Rotation paths and how fast each direction turns (degrees each step)
Each turn is a multiple of 5 degrees from 10 to 175, or 0.
Each row of a path follows its step; steps can be skipped.

step 0: [ 0.71  0.45 -2.00 -3.64  1.33 -2.41 -5.12  0.76 -3.79  4.31  1.37 -1.14
 -0.31 -2.16  1.90  1.99  2.30  0.59 -1.49 -1.24 -0.91  3.36 -4.13  0.34
  0.57 -0.71  1.85  2.78 -3.61]
step 1: [ 3.99  4.02  0.36  0.64 -0.86 -4.31  0.11 -2.51 -1.60  0.28  0.41  0.05
 -0.62 -2.55  3.71  2.92  2.44  0.23 -1.92 -3.06 -4.74  1.73  0.02  0.53
 -0.39 -1.93  1.52  4.36 -1.63]
step 2: [-1.85  2.31  1.93  3.22 -0.63 -3.94 -2.16 -4.75 -3.20  1.67 -0.36 -1.19
 -0.62 -0.47  1.19  3.38 -0.24 -1.20  1.15 -3.89  3.19  0.87  0.76 -1.06
  0.94 -3.24  2.73  3.84 -2.57]
step 3: [-1.26 -3.18 -1.79 -0.36  2.67 -3.96 -1.22 -0.87 -3.47  4.16  0.86 -0.27
  1.68 -1.42  2.09  6.68  2.33 -0.50  0.16 -1.16 -1.01  0.00  0.08 -3.26
  1.94 -2.03  3.59 -0.07 -2.01]
step 4: [ 1.71  0.21  0.94  2.56 -0.02 -3.34  4.68 -0.11 -5.96 -0.45  0.84 -0.20
  3.13 -2.60  3.75  4.41  1.20 -0.63 -1.10  1.00 -2.25 -2.20 -0.59  1.74
  0.00 -2.34  3.14  1.40 -0.28]
step 5: [-1.69 -2.54  0.23  2.90 -2.36 -3.74 -0.74 -1.03 -5.83  0.66  3.38 -1.51
  0.74  1.82  2.99  0.80 -0.33 -0.47  1.08 -1.59  3.35 -2.87 -1.01  2.88
 -1.98 -3.69  0.57  1.08 -3.48]
step 6: [ 3.27 -3.34 -2.12 -0.16 -2.99 -4.31 -0.59  0.02 -2.58  4.49  4.51 -0.07
  1.44  3.94  2.61  3.67  1.99 -0.13  0.29 -1.97 -0.51  0.47 -1.45 -1.11
 -1.03 -1.71  0.82 -3.27 -0.09]
step 7: [ 2.72  2.08  3.36  1.64 -3.72 -0.72  2.59  0.27 -6.17  1.20  3.21 -1.17
  3.62  2.01  0.88  2.54  4.12 -2.15  0.01 -0.77  0.20  3.20 -0.75  2.17
  0.77  0.39  0.76 -0.39  1.55]
step 8: [-1.68 -0.51  1.48 -0.63 -3.16 -2.50 -3.66  3.44 -5.01  1.70  2.65 -0.31
  1.24  1.17  2.02  0.55  5.08 -1.30  0.26 -0.84  3.38  1.75  3.65  2.65
 -0.28 -1.96 -2.23  2.39 -1.62]
step 9: [ 5.75 -0.49 -0.10 -2.45 -3.23 -3.94 -1.00  3.04 -1.39  5.78 -1.38  2.48
  0.93 -0.57  3.20  1.10  3.24 -0.72 -1.07  0.09  1.61  1.25  1.42 -0.68
  0.46 -4.13 -0.07  0.18  1.03]
[-0.80  0.33  1.25 -0.22 -0.77  0.62  0.20 -0.69  1.58 -0.39  0.98 -0.37
  1.28  0.21 -0.18  2.34  0.02 -0.36  1.01 -0.53  0.91  1.01  0.48 -1.27
  0.80  1.49  0.48 -0.99 -0.33]
85
[-0.23  1.46  2.10  1.96  0.46  0.71  1.18 -0.82 -0.04  0.43  0.24 -0.72
  0.40  0.27 -0.91 -0.72  0.19  0.05 -0.92 -0.01  1.57 -0.59 -0.54  1.02
 -0.28  0.01  0.82  1.28  1.03]
130
[-0.59  0.63  1.07 -0.15 -1.17 -1.24 -0.15  0.60  0.60 -2.54  0.05 -0.64
  1.19  0.18 -0.37 -0.09 -0.32  0.24 -0.71 -0.15 -1.22 -0.59  1.31  1.11
 -0.14 -0.63 -0.90  1.17 -1.40]
110
[-0.62 -0.90  0.10 -0.82 -0.79  0.39  1.97 -0.89 -0.41 -0.46 -0.07  0.37
 -0.02 -0.55 -0.83  0.27  1.32 -0.34 -2.45  0.80 -1.11  1.19 -1.82 -0.52
  0.37  0.07 -0.24 -0.04 -0.45]
115
[ 0.59  1.06  0.06 -0.14 -1.55  0.16  0.43 -0.62 -2.04 -1.01 -1.88  0.09
  0.22 -0.22 -0.34 -0.11 -2.27 -0.64  1.20  0.59  0.58  0.99 -0.68  0.25
  1.02 -0.28  0.15 -0.47  0.15]
135

step 0: [ 1.92 -0.94 -1.93 -0.50 -3.74  0.06 -1.23 -0.40 -0.34 -1.15 -3.68 -3.11
 -2.01  0.14 -0.04  7.28  1.27  0.10 -0.19 -1.96  0.54  0.23 -1.41  0.21
  5.48 -3.94  2.70 -0.81 -3.41]
step 1: [ 0.92 -1.53  0.27 -4.87 -4.34 -1.86  1.23 -1.33 -0.61 -5.91 -1.79 -0.83
  0.06  1.52  1.15 -1.36  3.79 -3.60 -0.82  2.91  0.65 -0.54 -2.35  0.64
  0.18 -4.44  0.23  1.41 -4.05]
step 2: [ 1.71 -1.59 -2.19 -3.03  0.45 -4.51  1.85 -1.24 -0.07 -0.22 -2.55  0.08
  1.05  4.89  3.17  2.88  1.80 -2.78 -0.98 -5.54 -0.15 -1.99  0.27 -1.33
 -0.65 -4.04  2.90  2.74  0.39]
step 3: [ 4.21 -0.27  0.53 -3.92 -0.11  0.81  1.38 -4.33 -0.73 -1.53 -1.17 -4.43
 -1.02 -2.81 -0.03  0.74  1.54 -1.00 -5.29 -0.43 -0.72 -4.58 -0.98  1.34
 -0.65 -2.29  4.74  1.63  0.86]
step 4: [ 1.72  0.41 -1.82 -2.52 -0.50 -2.18  0.89  0.20 -0.35 -1.91  4.59  2.23
  1.29 -1.96  2.42  4.52  2.64 -2.25 -2.22 -1.92  1.80 -1.08  0.50  5.67
  3.93 -3.87  2.22  1.09 -1.08]
step 5: [ 0.69  3.57 -3.51 -3.38 -1.08  0.76  2.11 -2.69 -3.83 -2.16 -2.63  1.99
 -2.15  0.26 -2.54 -1.70  4.19 -2.53 -0.69 -2.73 -0.58 -1.85  1.98  2.70
  0.77 -5.08  0.88 -2.87  0.23]
step 6: [-0.34 -1.07 -5.03 -1.08 -3.68 -0.06  0.27 -3.64  1.49  1.50 -3.04  0.33
 -1.13  1.61  3.57  1.83  0.34 -1.76 -3.04  0.19 -2.76 -1.59 -0.86  1.53
  6.91 -2.68  3.14 -1.38  0.87]
step 7: [ 3.31 -2.06 -2.87 -3.91 -0.94  1.68  0.96 -2.81 -3.75 -2.34  0.19 -4.97
  1.81  3.48  1.38 -0.25  1.26 -1.34  0.37  0.23  0.44 -1.97 -3.42  4.02
  2.57 -2.38 -0.73 -1.76 -4.19]
step 8: [-0.93  1.19 -0.37 -5.52  0.46  0.29  5.11 -2.30  2.18 -2.95 -1.72  0.02
  1.48  5.14  2.82  4.37  0.60 -3.91 -2.71 -1.57 -0.05 -0.29  3.09  0.76
  1.47 -0.87 -0.09  0.60 -1.95]
step 9: [-0.92  2.13 -0.37 -1.22  0.58  1.47  0.31 -5.70 -0.13  0.17 -1.14 -1.52
  1.64  0.94  1.40  0.86  1.97 -2.90 -5.85 -3.45  3.15 -5.12 -4.70  0.16
 -1.38 -3.07  0.79 -1.26  0.47]
[-0.83 -1.27 -1.29  0.18 -1.23  0.78 -1.18 -0.33 -0.33  0.91 -0.53 -1.14
 -1.19  0.69  0.85 -0.89  0.56  0.25  0.41  0.73  0.34  1.68  1.53 -0.33
  0.47 -1.31 -0.97 -0.02 -1.07]
60
[-0.20  0.57 -1.06 -0.05 -2.14 -0.25 -0.39  0.16 -0.56  0.75 -0.01  1.69
  1.09  0.56  0.21 -0.36 -0.12 -0.50 -0.33  0.41  0.42 -2.16  0.78 -1.91
 -1.16 -0.37 -0.56 -0.20  0.93]
100
[ 0.65 -0.13  0.17  0.93 -0.76  0.78  0.77  1.01 -0.84 -0.47  0.86 -2.19
  1.16 -0.33  0.12  1.95 -1.01 -0.04  0.71  1.66  0.05 -0.59  1.37  0.80
 -0.32 -0.53  0.36 -0.53  0.46]
100
[ 0.15  0.59  1.20 -1.84  0.05 -0.01  1.02 -0.59 -0.53 -0.41 -0.40 -0.81
 -0.60 -1.36 -0.60 -2.49 -0.50 -0.80 -0.32  2.23 -0.74 -0.26  0.21 -0.31
 -0.49 -0.31 -0.48 -0.36 -0.01]
170
[-1.24  0.75  1.65 -1.03 -0.44  0.41 -0.88  0.83 -0.17 -0.19 -1.50 -0.97
  0.78  1.76  0.09  0.98 -0.91 -0.82 -0.26  0.25  0.91  0.39 -1.57 -1.09
  0.69  0.41 -0.45 -0.85 -0.76]
45

step 0: [ 4.90 -1.28 -1.86 -3.47  0.64  5.70  2.54  1.74 -5.40  0.83  3.18  2.09
 -0.22 -1.06 -0.01 -1.22 -0.84 -1.88 -2.04 -2.74 -2.95  1.03 -0.60 -2.82
  2.34 -0.78  2.39 -1.16  1.33]
step 1: [ 0.13  1.24 -0.71  3.06  2.40 -0.19 -0.84 -1.05 -1.30 -2.18 -0.99  1.14
  4.71  0.61 -0.81  1.20 -3.39 -0.79 -4.52  3.23  0.89  2.59 -2.14  2.43
 -5.55 -1.14  1.15  2.44 -5.36]
step 2: [ 1.45  3.92  0.36  0.23 -2.13 -3.20  2.29  1.66 -1.76 -1.29  2.77 -0.05
  1.22 -0.03 -0.28 -2.20  4.63 -0.05  2.71  3.89 -0.14 -3.03  1.44  3.68
  2.06  5.53 -3.62  1.17 -0.26]
step 3: [-2.89  2.85  0.31 -1.07 -0.53  5.20  2.50 -2.61  1.39  0.85  0.40  0.62
 -3.68  4.83  2.67  3.84  1.18  1.70 -0.59 -0.13  0.35  4.40  4.19 -1.96
  1.02 -0.81 -1.71  1.15  1.98]
step 4: [-3.16 -1.82  2.33  2.00 -1.51 -2.89 -1.73 -1.13  2.11 -0.41  0.09 -2.05
  2.16 -4.15 -2.45 -1.80  2.22  1.09 -2.80 -3.73  1.37  4.29  3.23  1.39
  2.31  0.01  5.97 -1.44 -1.83]
step 5: [-1.11 -1.00 -2.81  1.60  2.03 -4.59 -0.32  3.75  4.13  0.07  0.15 -5.45
 -0.48 -0.20 -0.16  2.71 -3.45 -1.51  4.84  0.09  0.17 -1.17 -1.92 -1.67
 -0.68  2.63 -1.10  2.41  3.89]
step 6: [ 0.56 -3.39  0.80 -1.26 -0.44  2.51  2.77  1.03 -1.25  4.85 -0.31  0.50
 -2.27  0.65 -1.15 -2.29 -2.41  4.21 -1.19  0.35 -0.61 -5.76  2.62 -5.33
 -0.09 -0.75 -0.84 -4.55 -0.34]
step 7: [-1.17 -1.30 -2.03 -0.05  2.01 -1.32 -1.42 -2.64 -3.95  2.45 -1.60  3.01
  3.76 -0.78  1.28 -1.17  2.45  0.29  0.76 -1.72 -0.01  3.42 -5.38  0.24
 -5.28 -4.90  1.56 -1.31  1.82]
step 8: [ 5.65  1.27  3.33  0.61 -0.94  1.69 -2.34  3.18 -4.16 -3.28  1.39 -1.71
 -1.48 -3.15 -1.49 -1.84 -2.22  0.40 -0.18  0.59  1.75 -2.12 -1.94  3.86
 -0.64  1.34 -0.43  4.80  2.93]
step 9: [ 3.50  1.28  2.04 -4.02  0.48 -0.61  1.99 -2.96  2.71  0.04 -0.24  1.56
 -2.34  2.72  3.64  3.82 -0.79  0.89 -2.89  3.31 -4.14  1.18  0.12  1.06
 -2.76  3.14 -3.35 -1.53 -3.40]
[ 1.44 -0.88  0.62  0.24 -0.48  0.99 -1.02  0.44 -1.10 -0.33  0.93  1.77
  0.00  0.22  0.98  0.49 -0.71 -0.47  0.26  0.36  0.20 -0.57 -1.73  0.49
 -1.59  0.95  0.89 -1.69  0.40]
45
[ 1.26 -1.26 -0.50  1.70 -0.01 -0.21  0.86  1.75  1.42  0.36 -0.19  0.44
  0.58 -0.22 -0.86  1.35  0.01 -0.96 -0.11 -0.01 -1.82  0.03  0.06 -1.45
  0.72 -0.72  0.95 -0.30 -0.38]
65
[ 1.45  1.44 -0.63  0.29  1.57  0.51 -0.88  0.00 -0.74 -0.75  1.00  0.39
  0.42  0.26 -0.31  0.43  0.51 -1.08 -1.31  0.15  0.25  0.87 -0.07  0.17
  1.50  0.28 -1.91 -0.63 -1.66]
40
[-1.44 -1.57 -0.13  0.56 -1.46  0.27 -0.70 -0.62  0.70  0.34  0.07  0.03
 -0.52 -1.86  0.65  1.11 -0.56 -1.37 -0.29 -0.34  0.55  0.88  0.89  0.03
  0.68  1.51 -1.57 -0.72  0.29]
55
[-1.25  1.39 -1.06 -0.18  0.93 -1.82  1.04  0.54  0.19 -0.25  0.00  1.98
 -2.21 -0.36  0.35  0.44 -0.59 -0.35 -0.37 -1.08 -0.72  0.73 -0.88  0.08
 -0.92  0.23 -0.02 -0.10  0.01]
175
[ 0.15 -0.27  1.01  1.70 -0.65  0.35 -0.02 -0.40  0.80  0.37 -0.99  0.10
 -1.25  0.86 -0.21 -0.42 -1.22  1.46 -2.54 -0.14  0.64 -0.43  0.19  0.21
 -0.75 -0.36 -0.24 -0.27 -1.86]
140
[-0.93 -0.15  1.77  0.27  1.42 -0.34  0.01  0.73 -0.71  0.35  0.57  1.51
 -0.14 -0.85 -0.43 -0.29 -0.73 -0.35 -0.85  1.12  0.31 -1.44  1.39  1.07
  1.72 -0.66  0.71 -0.04  1.12]
175
